Rows are one point carried round by a steady rotation, each followed by how many ticks it has turned.
The counts run from 0 to 53.
[-32.6  27.4 -17.7 -19.0  -1.2  -7.0  20.4  32.8  -1.5  21.0  -6.3  34.4
 -12.3]  42
[ 12.5  -2.9   5.8   4.9  -3.5  47.5   3.8   7.7 -36.4 -17.9  24.1 -29.3
   0.6]  2
[-24.2  22.5 -11.1 -29.9 -17.0  14.0   2.2   5.6 -26.0 -31.1   8.2 -17.6
 -10.9]  10
[ 23.5  -3.2   6.2  37.7  14.3   9.4 -18.5  -2.8 -11.1  21.1  31.4  26.0
  -9.8]  24
[  0.4  26.8  -1.6  -8.8 -20.1  -1.2 -39.6 -42.8 -25.8 -27.3  13.3  -4.5
  -6.3]  9
[ 14.0 -18.9 -22.1   8.4  17.4  44.1  -1.5 -21.9 -15.5   7.3  28.2  31.5
 -14.2]  48
[-34.8  17.5 -14.2 -44.1  -6.0  22.0   7.2  12.2 -17.3  -2.7  13.2  -3.6
  -6.7]  14
[  4.0   7.7  13.5  21.2   7.2  -6.8   1.5  41.0  -8.3  40.4  15.4  24.4
 -10.2]  23
[ 36.6   3.2  19.5  25.7  -2.4  16.5 -25.7 -14.1 -19.3   0.0  24.0   5.2
 -16.8]  1
[ 11.3 -14.8 -11.1  13.2   4.3  47.4  -6.8  -7.0 -28.3  -0.2  33.6  -3.4
  -7.5]  25
[-10.3  37.9 -11.8  -1.3  -2.3 -33.9 -17.6  -9.0  -5.6  11.5 -15.1  35.8
 -13.6]  39
[-13.6   7.7  -6.2 -28.5  12.4  23.2 -18.5 -34.3 -16.6   2.2  30.3  20.0
 -10.6]  17
[-22.7  19.1 -27.2 -28.5 -20.9  16.3  15.0 -12.1 -30.6 -27.3   5.0  -2.0
  -3.4]  37
[ -0.1  19.9  -2.2  18.9 -13.1   7.1  11.1  38.8 -32.1  -6.2  -1.5 -22.3
   7.8]  30
[  5.4  45.9  21.4  14.4 -19.3 -32.2 -24.4   2.9  -4.5  -9.5  -6.3   2.7
  -2.2]  8
[ 22.2  21.7   7.9  38.4   0.8 -12.6  -4.0  37.3 -10.0  22.8   1.5   4.8
  -3.0]  27
[-11.0  23.8 -14.1 -26.4  -0.3   5.9 -20.4 -39.6 -19.1 -13.8  19.0  10.1
 -21.2]  13
[ -9.0  16.9   6.5 -13.0   7.1  -7.2  -1.0  27.0   4.5  36.9   9.4  29.4
  -2.7]  19
[-14.2 -10.9   1.4  -8.9   5.8  36.7  19.2  32.1 -16.3  16.9  16.3   9.1
  -9.5]  22
[-31.5   6.3  -3.6 -31.6   7.0  31.1  18.4  21.3 -16.2  15.0  22.4  15.7
  -6.4]  18
[  4.3  30.0 -17.1   8.0  -5.2  -3.1 -29.1 -39.2 -17.8 -27.3   5.3   8.2
  -3.4]  36
[ 18.9  33.1  28.7  41.9 -17.1 -17.3 -19.5   7.2  -7.3   8.9  -0.4  -2.6
  -3.9]  4
[  0.4  20.5  15.2   9.5 -15.7  -0.5  15.1  47.5 -25.2  10.2   6.7 -24.7
   4.0]  3
[ 25.6   9.8  35.3  30.8   5.6 -11.7  -5.8  29.5  -6.4  27.1  14.8   3.2
  -7.2]  0
[ -1.4  41.1  -1.1  14.8 -18.4 -41.2 -15.7   4.7  -8.4  -2.5  -8.5  12.3
  -4.5]  35
[ -0.8 -18.1 -22.2   5.7  12.7  35.5  30.9  27.0 -19.3  10.7  16.7   6.7
 -13.7]  49
[ 19.3   1.5  -5.1  22.4  20.1  -0.8  -7.2  -5.7  -0.4  31.0   9.3  53.6
 -21.9]  47
[ 17.1  10.8   3.7  -1.4   9.7   4.5 -33.5  -1.9   3.6  33.4  26.1  43.3
 -16.6]  20
[ 40.8  13.5   3.4  37.6  -3.8   8.5 -18.7 -14.3 -27.6  -3.5  18.8   4.1
  -9.1]  28
[  9.8  -5.5 -11.4  15.8 -17.2  34.3   0.3  -1.2 -37.5 -20.6  22.0 -26.5
  -1.0]  29
[  5.6  36.0   2.1  33.9 -19.0 -30.3 -15.7  25.4 -20.3  13.0 -10.0   3.5
  -0.3]  31
[ 10.2 -15.3 -22.0  18.1  -4.1  19.7  32.2  38.3 -29.3   7.2   0.8  -8.0
   2.3]  53
[ -3.3  16.1 -21.8 -17.5  -3.8  10.7 -17.0 -41.4 -11.2 -15.0  11.6  29.7
 -19.8]  40
[-22.7  34.5 -15.9  -5.1 -20.8  -8.4  14.3  36.8 -34.0 -17.0 -11.2 -13.6
  -6.3]  34
[ 23.1  25.4  16.2  25.6 -14.1   6.1 -28.3 -18.9 -25.9 -19.6  16.3 -11.8
 -12.1]  5
[ -5.9  21.8   8.8  -8.3   7.1 -13.5 -30.0 -20.0   2.7  23.4   9.0  42.5
 -16.5]  16
[ -4.1   7.5 -12.0   1.0  15.1  -2.5  15.2  41.5  -1.9  35.7   2.0  36.8
 -10.6]  46
[-10.0  21.7 -18.5   1.8 -17.6  20.8  -1.2  -3.5 -40.2 -32.5   6.4 -26.4
   0.1]  33
[-22.8  40.5   1.9 -28.2 -16.1 -19.9  -2.7  34.5 -10.8  -1.4  -5.6  -0.8
  -9.4]  11
[ 31.1 -11.8 -22.4  23.7   4.5  42.8   1.4 -17.7 -28.8  -7.5  21.1   1.9
  -6.9]  52
[-28.1  32.7 -21.0 -21.9 -14.6 -13.3  14.1  29.0 -11.6   0.1  -5.8  10.3
  -2.8]  38
[-19.3  -6.3 -19.1 -27.7   2.3  33.1  22.1  15.5 -22.4  10.9  20.1  10.9
 -20.4]  45
[-11.7  41.4   6.1   2.6 -21.8 -16.9   8.3  43.5 -24.1  -6.3  -9.4 -20.0
   1.9]  7
[  2.4  -5.4   4.4   5.1  -1.8  29.1  10.7  46.5 -32.2  12.2  11.2  -9.7
  -2.1]  26
[ 21.7  22.4 -12.8  24.9 -16.0  -3.7 -33.1 -25.8 -25.0 -25.5   6.2  -3.9
 -11.0]  32
[-31.9   7.8 -27.5 -39.5   2.4  20.2   9.7   7.8 -12.1  -6.7   5.3   3.8
  -8.1]  41
[  7.9 -10.9 -12.5  -6.5  12.6  44.9  -8.6 -11.8 -20.5   5.0  38.5  25.4
 -16.2]  21
[  5.9  19.6 -12.5  -1.7  19.1 -16.7 -10.9  -8.3   0.2  23.0   2.3  52.1
 -16.1]  43
[  0.2  12.2   1.1  -6.1 -24.6  28.3  -9.2  10.2 -37.4 -24.1  13.1 -32.6
  -7.2]  6
[-27.3  28.1   0.8 -28.1  -1.4 -20.3  -2.1  34.4  -0.1  18.4   3.9  26.0
 -13.7]  15
[  9.7   4.9  -3.6  29.2  10.8  -1.0  15.7  42.9 -13.7  37.9   4.4  15.3
  -9.2]  50
[ -7.1  48.7   6.7  -5.2 -13.3 -33.9 -28.4 -13.6  -1.5  -7.3   2.3  23.5
 -14.2]  12
[  4.4  -2.7 -24.3 -16.0   7.2  22.6  -7.0 -34.4  -7.1   9.8  19.1  33.8
 -20.9]  44
[ 47.4  -7.9  -2.0  42.2   6.9   2.2 -12.4  -2.4  -9.8  18.8  12.2  36.5
 -17.0]  51
